In the rows, 128 means zero.
Each path below is one point turned by a fixed rotation once a step. After each direction that follows a path, write how fast that rotation turns it, in degrees per step (0 if it stays still).
Each turn is a multiple of 5 degrees from 10 to 175, or 0.
Each row of a path follows its step; steps can be skipped.

step 4: [130 129 138 126 135 120 122 128 128 130 131 115 114 134 128 131 119 122
 137 132 123 132 125 115 126 127 123 140 132 115 136 124 123 122 128 127
 123 116 140 136 136 120 121 122 118 141 143 110 127 118 142 111 136 132
 138 135 122 136 121 136 144 125 121 124 136 114]
step 9: [138 150 119 143 131 127 131 121 127 128 129 124 126 128 141 132 121 119
 140 124 132 119 116 118 122 117 137 120 129 137 127 136 124 127 132 123
 132 124 128 122 127 123 135 134 122 142 122 133 125 144 108 136 118 117
 126 139 121 126 117 135 133 110 127 144 137 134]
step 11: [107 125 126 129 117 128 133 130 121 132 126 144 131 133 107 134 116 128
 130 139 129 117 126 115 139 125 124 124 134 131 124 130 132 141 147 131
 130 127 141 125 123 122 132 118 122 118 117 118 123 143 127 123 130 114
 112 131 135 137 133 139 118 127 117 134 133 136]
step 13: [127 135 138 138 137 125 125 126 118 122 121 130 113 126 126 125 121 140
 132 137 142 128 135 122 129 133 121 148 135 130 135 127 124 139 121 136
 127 132 140 132 144 134 123 135 113 114 138 124 149 131 129 112 138 114
 134 137 119 129 126 134 126 124 143 128 131 127]
step 17: [132 126 120 126 141 133 145 139 130 134 125 145 125 125 125 133 127 137
 142 116 128 109 122 136 128 118 127 142 136 144 119 130 120 128 134 117
 136 142 146 140 122 130 130 123 133 120 119 128 123 135 121 140 131 131
 123 133 141 138 141 119 131 120 126 130 122 130]
step 20: [113 122 129 120 133 125 141 121 127 126 136 130 122 126 121 128 124 115
 115 127 133 115 114 115 129 136 126 117 136 136 125 126 123 126 151 122
 115 116 113 125 116 128 115 121 117 125 116 130 135 138 116 116 133 130
 130 127 130 116 120 129 126 132 125 143 134 130]
step 23: [125 130 146 120 146 128 123 155 117 127 115 116 117 123 133 138 111 134
 129 135 126 116 115 133 128 124 126 129 125 130 116 120 131 130 131 121
 136 128 130 129 124 127 125 141 133 129 124 141 118 119 121 123 119 143
 126 135 131 135 135 140 134 116 124 120 127 125]
step 24: [140 127 108 122 125 126 136 122 118 109 122 124 123 133 140 119 141 134
 122 127 131 121 149 119 129 128 130 123 120 132 123 132 127 126 112 134
 121 147 128 125 142 120 135 125 130 133 122 131 135 135 125 126 134 122
 133 138 116 114 118 125 147 126 133 142 132 125]
step 27: [133 127 135 127 130 124 122 131 129 125 118 127 129 136 130 133 138 131
 129 143 124 142 118 131 117 118 141 129 144 133 143 139 132 134 131 119
 124 136 135 129 124 129 128 112 124 134 146 132 146 117 135 131 131 136
 106 119 122 127 135 116 131 129 127 142 138 118]
[127 131 130 125 129 129 126 131 129 132 127 128 128 130 125 129 129 129
 128 131 130 124 127 127 130 129 128 124 127 128 129 129 129 130 127 132
 126 129 126 129 129 128 124 131 125 127 130 127 127 128 131 125 127 124
 132 129 131 128 126 127 131 130 128 127 128 128] : 40
[129 129 130 125 125 129 129 127 132 130 127 129 131 130 126 131 126 125
 130 129 129 128 125 129 126 130 128 129 129 127 130 127 126 126 128 128
 130 127 131 126 128 124 125 126 128 127 125 126 129 130 128 125 128 126
 126 125 125 129 129 129 128 132 131 132 130 125] : 45
[126 129 130 128 128 129 130 127 130 126 128 122 125 126 129 128 125 127
 132 126 134 126 130 129 125 128 128 133 127 127 129 125 128 130 131 129
 127 127 128 128 126 129 126 128 128 129 129 130 128 129 132 128 129 128
 130 128 130 130 127 129 125 130 129 126 126 129] : 115
[129 129 128 128 127 127 131 126 125 127 128 131 127 129 127 127 126 127
 125 127 128 126 126 128 131 133 129 133 127 126 127 129 128 129 127 127
 125 130 128 129 131 126 126 125 130 125 130 129 132 130 129 132 128 131
 128 127 131 128 127 123 129 129 127 128 130 127] : 155
[127 126 130 131 129 129 128 129 129 126 128 130 127 125 130 130 127 127
 124 129 126 125 123 128 127 125 132 129 124 128 130 127 126 126 129 129
 130 131 132 127 131 131 131 126 128 129 129 127 127 124 131 125 127 128
 128 128 130 132 128 127 129 127 129 125 127 127] : 170
[127 128 128 131 127 128 127 130 131 128 127 129 126 131 128 128 126 127
 126 127 127 131 132 129 128 131 127 128 131 124 127 126 127 126 127 127
 129 131 126 129 127 128 130 127 124 127 131 128 132 128 130 129 131 124
 126 132 125 131 128 128 129 131 128 127 124 130] : 125
